In the rows, zero is written as 128.
Each path below is one point turned by a fixed rotation once a step. After each direction that follows a path, write how fast that rotation turns it, in deg/step (0 if it stays still).
Each turn is a multiple of 5 degrees from 10 to 175, or 0.
Each row of a path follows its step; steps can be skipped.
Path 1:
step 0: [136 129 130 135 138 127 124 137 119 140 144 118 135 136 138 148 132 120
 135 131 119 117 129 126 129 130 138 102]
step 1: [132 119 133 122 147 125 125 135 119 133 110 130 127 124 137 143 121 119
 131 132 124 107 130 134 139 130 148 121]
step 2: [143 135 143 136 132 126 131 139 118 111 125 129 123 124 136 135 127 113
 121 138 140 115 129 125 124 120 151 135]
step 3: [140 130 131 146 126 128 131 127 122 126 120 107 129 137 140 138 150 126
 134 123 129 118 123 128 121 113 144 131]
step 4: [133 117 132 151 142 132 122 129 126 132 116 116 118 123 135 146 130 126
 126 125 129 108 129 125 121 118 115 118]
step 5: [132 123 132 137 142 134 117 150 125 136 125 117 128 125 123 136 126 127
 120 130 156 116 123 120 141 123 132 125]
step 6: [156 123 124 132 144 117 122 137 124 141 133 129 127 128 130 136 144 125
 115 126 133 127 124 114 131 124 143 136]
step 7: [132 126 129 135 129 118 116 138 108 131 128 118 134 137 142 144 136 119
 111 122 117 122 127 115 119 138 133 121]
step 8: [115 116 127 127 150 122 128 142 119 121 115 125 130 138 124 133 139 122
 123 128 131 108 126 127 119 132 141 114]
step 9: [132 134 127 137 149 121 135 139 115 120 131 130 121 116 128 138 133 120
 132 117 148 124 142 128 121 126 147 122]
step 10: [139 137 124 142 132 131 122 146 125 135 121 120 119 126 149 134 134 130
 132 112 131 126 121 136 116 132 148 134]
step 11: [137 116 125 139 146 135 123 138 130 123 132 107 116 128 137 126 120 120
 118 120 117 109 118 128 115 125 131 130]
[127 127 129 133 127 128 132 130 128 122 123 128 131 126 128 129 131 124
 127 127 128 132 130 138 126 127 129 128]
55
[123 121 130 129 128 123 128 127 134 128 129 125 130 131 128 132 122 126
 128 124 125 123 127 130 128 129 125 124]
100
[132 128 132 127 124 124 128 130 129 126 128 127 128 128 130 125 125 127
 121 125 123 129 124 128 128 127 132 137]
85
[128 130 125 132 132 132 128 129 129 124 126 128 132 129 122 136 124 130
 130 128 124 130 125 123 128 128 132 131]
0
Path 2:
step 0: [126 120 125 129 121 118 127 130 147 124 129 123 133 125 136 131 117 139
 133 119 135 118 125 140 126 118 124 147]
step 1: [143 139 132 136 123 120 112 136 128 118 121 122 132 127 127 131 127 131
 108 134 133 126 124 132 122 117 138 134]
step 2: [139 119 133 131 136 117 121 117 133 127 126 129 127 144 131 127 140 116
 126 133 122 125 129 144 120 122 131 115]
step 3: [109 122 131 124 120 123 136 124 138 123 114 119 126 131 137 127 134 131
 135 133 141 131 116 142 127 122 127 121]
step 4: [126 141 134 120 125 113 130 129 126 108 114 128 135 133 129 128 118 126
 135 122 126 131 124 123 131 115 133 142]
step 5: [142 132 131 126 131 125 120 116 131 143 117 128 143 127 123 120 131 116
 129 132 131 133 133 137 127 122 138 144]
step 6: [136 124 129 122 118 133 120 116 129 136 123 123 119 125 141 147 128 118
 131 122 137 124 121 144 128 120 127 125]
step 7: [129 129 117 117 113 118 136 128 140 118 122 137 124 133 122 143 131 137
 123 132 126 130 126 131 125 111 135 124]
step 8: [134 126 122 141 133 121 144 128 138 123 126 118 144 138 132 125 122 125
 122 129 121 126 132 139 128 113 132 140]
step 9: [134 127 121 130 131 133 115 136 124 123 113 124 134 125 141 116 131 122
 123 120 141 120 121 146 126 120 135 125]
step 10: [124 129 133 114 130 106 112 130 130 124 133 128 120 130 134 134 142 127
 136 129 131 123 130 138 131 114 136 126]
step 11: [121 135 131 142 124 115 134 118 138 126 119 122 128 130 128 136 142 124
 128 135 135 148 129 130 126 117 126 135]
[129 129 125 123 133 130 134 127 132 120 130 127 135 125 129 124 125 128
 128 126 131 130 125 127 127 129 127 130]
85
[130 127 127 128 126 124 132 123 125 126 132 128 127 125 128 132 132 125
 129 134 133 127 130 127 124 128 125 122]
85
[127 123 127 124 130 128 125 123 128 124 132 132 129 132 125 127 128 128
 128 129 126 128 134 124 130 126 137 127]
130
[129 138 128 131 126 126 127 129 132 127 132 126 127 131 122 127 127 128
 128 130 128 128 126 123 132 123 127 128]
110
[129 132 124 124 123 126 125 125 130 125 126 125 127 133 134 125 128 127
 127 130 128 130 133 134 125 127 126 131]
0
Path 3:
step 0: [132 122 111 133 122 123 126 124 124 129 139 104 126 134 139 137 141 124
 128 132 132 122 134 142 133 122 130 119]
step 1: [139 126 125 124 133 127 130 135 126 150 122 126 133 144 136 133 140 124
 120 136 130 122 121 126 124 115 139 116]
step 2: [131 129 131 139 133 121 117 125 138 130 124 127 114 134 125 126 125 135
 122 138 130 127 124 137 108 106 139 119]
step 3: [120 128 115 132 116 129 119 119 131 118 116 124 126 130 141 132 136 138
 114 144 132 121 128 142 122 133 133 121]
step 4: [123 135 122 127 127 123 130 124 136 136 122 130 142 140 147 144 124 124
 114 133 145 138 122 129 126 124 134 130]
step 5: [128 129 132 142 130 128 129 120 148 131 129 119 130 125 139 129 137 126
 126 114 135 127 114 134 115 114 136 138]
step 6: [134 129 125 126 131 126 127 132 143 111 128 124 122 132 135 136 154 129
 128 129 132 123 127 146 137 126 137 127]
step 7: [140 134 121 132 121 120 131 134 139 142 132 135 131 137 133 148 140 135
 133 137 143 123 135 129 128 121 121 121]
step 8: [134 118 125 129 123 121 122 118 133 136 132 130 113 132 134 131 133 124
 128 118 144 121 115 128 111 120 127 109]
step 9: [114 123 113 133 131 117 128 132 121 126 133 113 121 137 132 129 134 130
 122 130 134 124 121 150 128 121 135 113]
step 10: [127 137 130 135 124 133 127 145 126 144 124 122 139 141 139 127 138 133
 117 141 139 125 125 131 120 127 142 121]
step 11: [135 120 136 144 135 131 123 122 142 128 120 133 122 134 136 127 126 129
 121 133 143 140 131 134 110 121 141 123]
[131 127 130 128 133 135 131 133 129 130 129 124 130 127 124 124 130 125
 128 131 129 126 126 131 130 124 134 132]
80
[128 127 127 132 122 131 130 127 127 133 126 127 131 124 129 125 133 133
 128 127 125 120 126 125 125 130 126 130]
155
[130 135 130 130 130 129 125 130 132 129 132 131 127 123 127 126 131 134
 125 130 124 132 130 130 129 132 131 123]
90
[127 133 130 127 129 120 130 132 125 131 129 131 131 132 125 129 129 132
 125 131 131 127 125 122 129 126 128 133]
125
[131 130 126 123 122 126 126 131 129 127 125 122 136 131 126 128 128 129
 131 130 128 129 130 132 129 133 128 127]
115
[124 131 129 129 125 128 131 133 130 128 126 127 126 125 134 121 121 128
 125 128 134 128 125 130 132 129 126 127]
60
[128 129 129 127 127 128 129 128 137 125 128 127 129 123 127 133 132 126
 129 123 131 128 127 125 134 127 124 131]
45
Path 4:
step 0: [123 125 144 120 136 121 119 123 126 122 120 132 132 124 133 134 110 131
 124 135 129 134 105 131 136 143 124 137]
step 1: [124 130 149 121 141 124 138 126 136 120 153 123 126 125 123 127 122 135
 136 140 135 132 121 120 126 137 123 125]
step 2: [124 135 132 124 147 118 128 121 123 119 143 126 121 148 121 138 134 129
 130 130 141 128 125 137 140 117 132 137]
step 3: [119 123 135 125 141 134 121 114 133 113 123 140 137 139 139 117 115 132
 135 134 134 132 127 138 130 115 130 139]
step 4: [131 128 132 136 130 124 128 132 126 118 129 139 136 128 125 123 122 149
 135 153 134 136 112 139 133 136 129 127]
step 5: [138 127 138 114 138 122 128 116 111 124 140 125 115 133 126 117 122 135
 128 137 137 129 122 136 131 138 134 113]
step 6: [117 123 130 115 149 132 123 117 118 129 138 135 127 121 126 133 119 144
 121 119 139 131 123 128 144 121 125 133]
step 7: [111 140 130 131 144 126 138 124 123 108 140 130 135 125 137 123 122 141
 131 133 112 136 123 130 130 122 129 132]
step 8: [129 140 147 123 128 112 128 134 112 127 131 136 131 138 133 129 119 130
 139 138 124 130 117 138 138 130 137 140]
step 9: [132 122 144 115 150 127 127 123 124 128 127 128 133 126 117 119 111 119
 143 136 139 135 119 125 132 127 124 127]
step 10: [122 134 130 121 149 134 129 122 130 114 134 120 141 132 127 143 134 137
 130 137 142 132 117 132 140 136 121 122]
step 11: [127 137 135 125 137 128 115 125 128 115 152 129 131 149 144 122 117 137
 125 135 130 121 128 133 130 124 125 128]
[123 129 129 134 124 123 125 128 123 130 122 130 128 127 130 125 125 126
 129 135 128 127 128 129 124 129 126 130]
85
[134 129 125 129 128 133 123 129 126 126 126 130 133 131 129 125 130 130
 126 130 134 126 128 131 127 127 125 120]
55
[123 126 127 131 131 129 129 125 126 130 132 124 125 128 128 131 127 128
 128 127 133 121 128 123 129 134 123 124]
80
[125 127 128 130 130 131 129 127 134 124 125 128 134 123 134 131 130 133
 127 129 125 130 127 129 126 134 125 129]
110
[128 132 128 124 131 130 128 133 120 131 127 125 134 126 130 130 125 126
 131 126 122 129 130 125 131 129 125 126]
35
